One hidden turn or mirror swaps the rows below in pairs. Which row is each named row swapped with?
The rows were stretched afterwards, more along some directions than others.
nugu: [ -2.3  -0.8  -9.1   2.8 -10.6   0.2   6.7 -12.4  18.4   9.3  10.2  29.4
   4.3   9.0 -12.1 -27.9  -7.8  32.6 -12.6 -32.1   4.4  19.3]
pov: [ -0.3  -3.8  -3.7   1.7  -9.5  -5.1   1.3  -9.8  13.4  10.4   8.5  23.7
   5.7  13.4 -15.6 -15.9  -0.1  35.5 -15.2 -20.4   0.5  16.8]
bub: [-31.5   5.7 -10.1 -15.9 -22.7  13.7  -7.9  -6.8  13.2 -13.4  -6.9  16.5
  10.5  15.7  -1.2  -0.8   5.4 -31.5  19.2 -22.3  -9.0  10.6]
lika: [ -6.3  12.7  13.8 -17.1  -1.0  -2.3   4.7  14.8   5.9  -2.7   7.8  21.7
  12.6  -1.7  -6.7 -11.0  -8.0   4.4  -5.2  -2.1 -27.4   9.3]
kav: [ -7.4  -9.0  10.5  -7.8 -14.4  21.0 -16.6  -5.2   9.4 -20.8   8.0  27.6
 -17.5  21.8 -19.9 -18.4 -23.9  -9.8   0.1   1.3 -24.0 -11.4]
fufu: [  7.4 -16.1  11.9   5.9 -16.0  21.0 -26.0   0.8   4.2  -6.5 -19.9  21.7
 -10.6  25.7 -30.4 -11.4 -19.1  20.6  -4.4  14.8 -20.4   4.3]
Velom: [  5.4   7.0  17.0  10.5   3.3  19.6   6.3  14.6  18.6   0.7  -5.3  33.8
  -6.6  -7.8 -20.0 -14.0 -25.2  13.2   6.2  -3.5 -12.6  -8.7]
mibi: [-27.9  -6.6 -18.1 -11.1 -31.3   4.9  -8.3 -21.3   6.9 -18.2  -4.7   7.3
   6.1  17.6  -2.2 -15.3   9.8 -23.2  13.0 -16.5  -4.7   9.3]
rufu: [-32.4  -3.8 -15.1 -11.9 -36.9  15.0   0.6   5.0  11.1 -25.5   3.6  10.9
 -12.5  37.3 -27.7 -34.0  -7.0 -16.9  -2.1 -21.3 -13.2 -10.2]
ririn: [-33.9  -1.5   3.8 -30.7 -18.4  -6.0   3.2 -25.2  -4.4  -1.1  -4.3  27.6
  27.0   3.7  -5.7 -44.5   1.7 -13.1  -1.1 -11.8 -28.1  31.9]
pagef: [  6.8  -5.7  11.6   9.0   1.1   2.0 -24.0  14.1  13.7  -3.6 -10.6  23.1
   9.1  26.6 -20.6   8.7  -9.9  20.8 -11.4   9.5   6.4  14.4]
tet: [-16.9  -6.4  -0.9   7.2 -21.1   8.4  -6.1   4.6  26.5 -10.8   4.8  39.2
  -5.1  -0.6 -13.3 -20.4  -9.8  -0.3  10.3 -13.5 -17.7   6.7]
lilop: [ -5.1  -9.7   7.7 -10.3  -4.0  -5.6   2.7   2.2 -10.1   6.8 -22.5  22.6
   0.4  -5.7 -27.0 -18.5   7.2   4.0   0.4   0.2 -18.5  20.9]
pok: [ 21.8  -3.5   8.9  11.4  -7.0   5.2 -14.9  -1.4   9.1   7.5 -13.7  17.9
   3.4  29.5 -25.8   2.9 -11.4  25.6  -6.7  -2.0  -5.3   6.4]
kilam: [ 10.9   1.9  15.1   1.6  -1.9   9.8 -21.0  15.5  15.1   3.9 -18.5  26.5
  13.0  34.2 -25.2   7.2 -10.9  19.5  -8.5  11.4 -13.1   4.7]
petiz: [-10.4   4.2  21.9 -16.5  -9.9  16.6   1.1  -3.5  14.2   9.6  -4.1  13.4
   4.5 -23.2  -4.5 -13.0  -8.2  -5.7   2.7   0.8 -55.2  12.6]
rin: [  1.5 -12.0  16.9 -16.2   1.6  -7.1   1.2  -1.6  -8.5   9.8 -11.1  21.3
   8.8  -7.8 -18.2  -6.0  11.9  -5.2  -1.4   9.1 -24.2  21.8]
tanir: [-49.5  -2.1   3.7 -31.5 -13.9  21.7  -9.6   9.9   3.2 -12.7 -13.2  20.8
 -12.7 -20.9   3.1 -25.1 -13.2 -15.8  11.3  -1.8 -29.5  22.3]
fod: [-10.4  -3.9  -0.8 -15.5 -34.7   7.9  -5.2 -16.4  -3.7 -13.3  -8.8  -3.4
   6.4  13.0  -7.6 -20.6  -3.1 -30.1  13.4   3.2 -29.6   2.3]
sud: [ -0.5  11.2  11.7   0.9   0.1   8.4   2.0  17.4  21.8   0.1  -3.3  42.0
  -3.8  -1.2 -28.3 -14.7 -15.8  13.4   3.7  -1.7 -22.9  -1.0]
tubol: [ 12.0  -3.4  -5.0   7.3  -6.6  10.1 -22.3   8.3  -1.5   1.7 -12.0  18.1
  -8.9  23.6 -26.2  -2.4 -14.9  21.0  -1.9  13.5 -13.5   5.8]
vabo: [-21.0   0.4  -4.2  -8.6 -27.8  14.0  -4.8 -18.9  -0.5 -12.5 -15.8  11.1
   3.9  14.3  -3.6 -12.3   7.2 -22.9  18.5 -14.0  -9.0   2.7]
punof: [-28.9  -0.6  -6.2 -13.1 -17.5 -10.4   1.4  -6.8  17.0  -5.9  11.3  22.0
   3.5   3.6  -6.3 -33.1  -6.7 -16.7  -0.6  -4.6  -5.4  10.4]
lumop: [-53.6  -1.2  -1.7 -25.3 -11.9  34.9 -12.4  14.7   8.5 -16.7 -15.4  25.4
  -8.5 -21.9  12.3 -24.1 -17.2 -14.4  10.2  -5.3 -30.3  15.7]
mok: [ -2.7  -1.2   2.6   8.3  -3.5  -5.1   2.7  -3.6  23.2  12.9  10.6  24.0
   5.9   3.5  -8.4 -18.3  -8.4  32.5 -15.2 -24.3   1.0  19.2]
Boza: [-29.4  12.5  -0.9 -18.2 -32.0  19.7   7.5  -2.0  18.7  -9.0  -5.3  12.8
  -2.8   9.9  -8.1 -35.2 -10.3 -26.0   9.9   6.5 -57.6 -10.7]
togi: [-10.7  -8.4  -3.1  -3.8 -32.8  20.5  -1.2 -29.1 -10.5  -7.9 -12.3   7.3
  -2.3  12.8 -16.5 -23.2  -5.2 -10.7  12.1 -11.8 -23.9   3.2]
vobip: [-50.3  -6.6   6.9 -29.7  -8.6  23.4  -9.3  13.0  -0.8 -15.4 -12.7  25.5
  -5.4 -20.7   5.5 -24.1 -13.5  -9.2  10.3  -9.8 -21.5  20.5]
zok: [-20.7   3.5   1.3 -22.0 -28.4  10.6  -9.4 -22.0  -4.3  -6.9 -16.0   7.7
  18.0  24.6 -11.0 -15.0   0.7 -24.7   6.2  -4.1 -28.7  10.0]
ves: [-51.6  -0.4   1.4 -28.6 -11.2  16.3  -7.6  12.1  12.7 -14.4 -10.6  22.2
  -0.3 -27.2   8.9 -25.8  -9.0 -14.1   7.6  -3.8 -28.8  29.0]
Lub: [-36.5   3.0  -5.6 -15.3 -16.0   8.0  10.2  20.3  15.0 -16.7  10.5  17.8
   3.9  33.8 -22.3 -33.0 -14.6 -16.3  -5.3 -17.2  -5.1  -2.7]
Luzi: [-27.2  -5.5  16.3 -22.7 -23.6  -4.5   1.1 -24.3   5.4  -6.8  -1.9  24.2
  26.5   7.9  -3.3 -41.3  -4.7 -14.0  -5.7 -10.8 -31.6  27.6]
Mel: [  8.6   5.7  11.3   2.6  -0.5  15.6   1.9  11.0  17.8   4.1  -9.2  32.5
 -10.0  -3.6 -24.7 -14.7 -19.2  15.1   7.1   4.7 -20.6  -3.8]
turu: [ -0.3  24.8  13.0 -19.5  -9.6  -2.7   7.0  22.3  24.4  -6.7  -1.7  23.5
  10.7   1.8 -21.2  -1.0  -2.4  -3.3  -7.8  12.2 -41.2  -7.0]
labis: [-11.6  -1.0   5.4   4.9  -8.3  15.0 -19.0  17.9  17.9  -1.8 -24.0  25.2
  -4.1  27.6 -28.7  -3.3 -16.2  22.8   0.6   3.0 -14.6  11.3]
gatu: [-34.7  14.0   3.4 -19.7 -31.9  20.3   3.5   4.9  32.0 -15.4  -7.4  22.5
   0.4   5.9  -9.4 -25.9  -9.1 -27.8   2.5  13.1 -56.2 -10.5]
govi: [-20.7   3.8  -5.9 -11.3 -25.6   8.6   6.8 -22.0  -0.2  -1.1 -13.3   7.7
  17.0  21.4  -6.9 -16.4   0.6 -24.6  11.2 -15.1 -15.2   5.3]
favum: [-14.0  -1.8   7.9  -3.5   4.8  12.5 -26.6  24.9  16.0   1.6 -21.1  19.5
   5.1  15.8  -5.0   8.2  -9.6   6.7   2.4   7.4 -17.9  15.3]
lusik: [-33.6  -1.0   9.3 -29.5 -16.9  -7.0  -2.0 -27.5  -4.4  -8.0  -3.8  28.2
  23.0   6.9  -4.9 -35.6   1.7 -15.5   1.5 -14.1 -15.7  28.6]
vesi: [ -5.5   2.6  -6.6   1.5  -3.1   6.4  -0.1 -14.1  17.5   8.5   7.7  35.8
   7.4   0.2 -10.9 -16.6  -7.7  33.7 -13.8 -31.1   8.7  21.3]
mena: [-30.7  23.4   4.0 -12.4   1.1  13.5 -14.2  21.0  40.7 -11.0  -3.4  32.7
  10.2  12.0 -17.6 -11.5 -18.7  -0.1   7.0  -0.8 -22.6  11.2]
soz: [-18.1  -5.2 -10.4   8.0 -14.5   3.1  -7.0   3.2  20.9 -15.5  15.8  32.2
 -10.2   1.8  -6.5 -22.4  -8.3   2.7   6.1 -18.4  -0.4   5.2]
vonem: [-25.7  -6.2  -8.3 -10.2 -26.8  20.1  -2.7  14.4   6.0 -19.9   4.0   7.1
 -12.7  30.3 -26.0 -25.2 -16.6 -19.7  -1.3 -19.1 -13.0 -11.9]
gek: [-40.6  12.9  -3.2 -21.6 -29.8  18.1  11.7   1.4  25.4 -11.4  -4.9  12.3
  -5.2  -4.8   1.7 -36.1  -8.6 -28.3   6.4  -5.5 -44.5  -5.7]
kef: [ -1.5  -8.0   9.5 -18.3 -10.5  -4.0  -3.8   5.9  -8.3   1.3 -19.0  20.9
   3.9   0.8 -24.4  -6.0  10.8 -14.6  -2.0  13.3 -35.9  11.1]
Fip: [-20.6   8.3  -1.1  -2.5 -15.7  -2.7   9.8   3.4  13.6  -5.4   4.3  14.5
  -4.0   7.7 -12.7 -35.2 -16.0 -19.2   1.7  -5.5  -8.8  -6.0]
lem: [-26.1  -9.0  -7.6   4.1 -25.0   2.5  -6.0  -1.0  17.1 -10.3  10.4  35.8
 -10.2   9.7 -12.9 -25.7  -4.7   0.9   7.0 -19.8  -9.5   7.6]
fuge: [ -6.3   4.1  -2.9   4.1  -8.8  -2.4   3.0  -7.9  24.0  10.6   8.1  24.6
   5.8  10.4 -11.0 -19.0  -7.5  35.9 -13.5 -29.6   0.3  19.6]
vugok: [-36.5  -1.1   9.0 -34.2 -17.1  -2.3  -1.8 -21.5  -3.4 -15.6   1.8  29.9
  20.8   5.9  -5.8 -31.9   0.6 -21.9  -1.0 -13.1 -18.0  24.7]
Tef: [ -1.1 -18.3  13.3   5.3  -7.0   8.7 -24.8  18.0  -2.3  -2.1 -13.9  20.4
  -0.8  38.7 -28.4   2.1 -14.2  13.8  -4.4  12.5  -4.5   5.6]
sibu: [-33.9 -11.9   8.9 -25.6 -19.2  -4.9  -1.1 -26.9 -17.1  -9.8  -2.0  23.0
  16.9  16.2 -11.1 -44.5  -4.3 -14.8   1.1 -14.4  -9.0  28.7]
medez: [ -5.5  -1.5   5.0 -14.3   1.7 -17.2  11.6   5.5   3.5   9.9  -7.4  26.6
  17.1  -3.6 -12.8 -11.9  17.4  -7.6  -4.8   7.6 -14.7  14.4]
zuku: [-11.0  -3.6   0.2   4.9 -17.5   1.8  -6.5   5.1  15.6 -11.5  15.5  26.2
 -11.7   9.5 -13.9 -19.0  -9.0   0.8   9.3  -9.5 -20.0  -7.5]
vus: [ -9.1  -7.2   3.8   2.3   0.2  10.9 -24.1  13.6   3.1   0.4 -19.8  23.7
   0.9  15.7 -17.0  -5.4 -10.9  23.0  -0.1  -1.7  -3.3  30.9]
kod: [-23.8  -1.7  -2.6 -11.5 -22.7   3.5  -3.6 -17.0  -0.6 -14.1  -6.2   4.7
  17.5  17.5  -2.5 -10.4   2.9 -26.0   6.2  -8.1  -5.3  10.8]
kulaz: [ -8.8  16.9  -3.1  -2.4  -9.7   2.0   9.3  -9.4  32.3   2.4  -7.1  11.2
   1.6 -13.2  15.9  -9.1   6.6  -9.5  10.2  -9.1 -20.1   9.9]
peva: [-22.9 -13.3   1.8 -16.9 -25.8  12.0  -6.7 -12.9 -19.1 -13.9 -10.5   7.1
   6.7  22.3  -8.3  -7.3   3.4 -29.4  12.8  -5.1  -9.2   2.4]
dinal: [-30.8 -10.3  -5.4 -13.0 -21.1  16.6  -5.3   8.3   6.9 -22.6  14.8   9.3
  -9.4  39.9 -21.6 -27.8 -15.6 -18.2  -4.4 -13.6 -11.1 -10.0]

Swapped with bub: favum
Swapped with nugu: ririn
Swapped with fuge: lusik
Swapped with sud: gek
Swapped with Velom: gatu
Swapped with Luzi: vesi
Swapped with Fip: turu
Swapped with kef: vonem
Swapped with rin: dinal
Swapped with vus: mibi
Swapped with Lub: medez
Swapped with lumop: tet

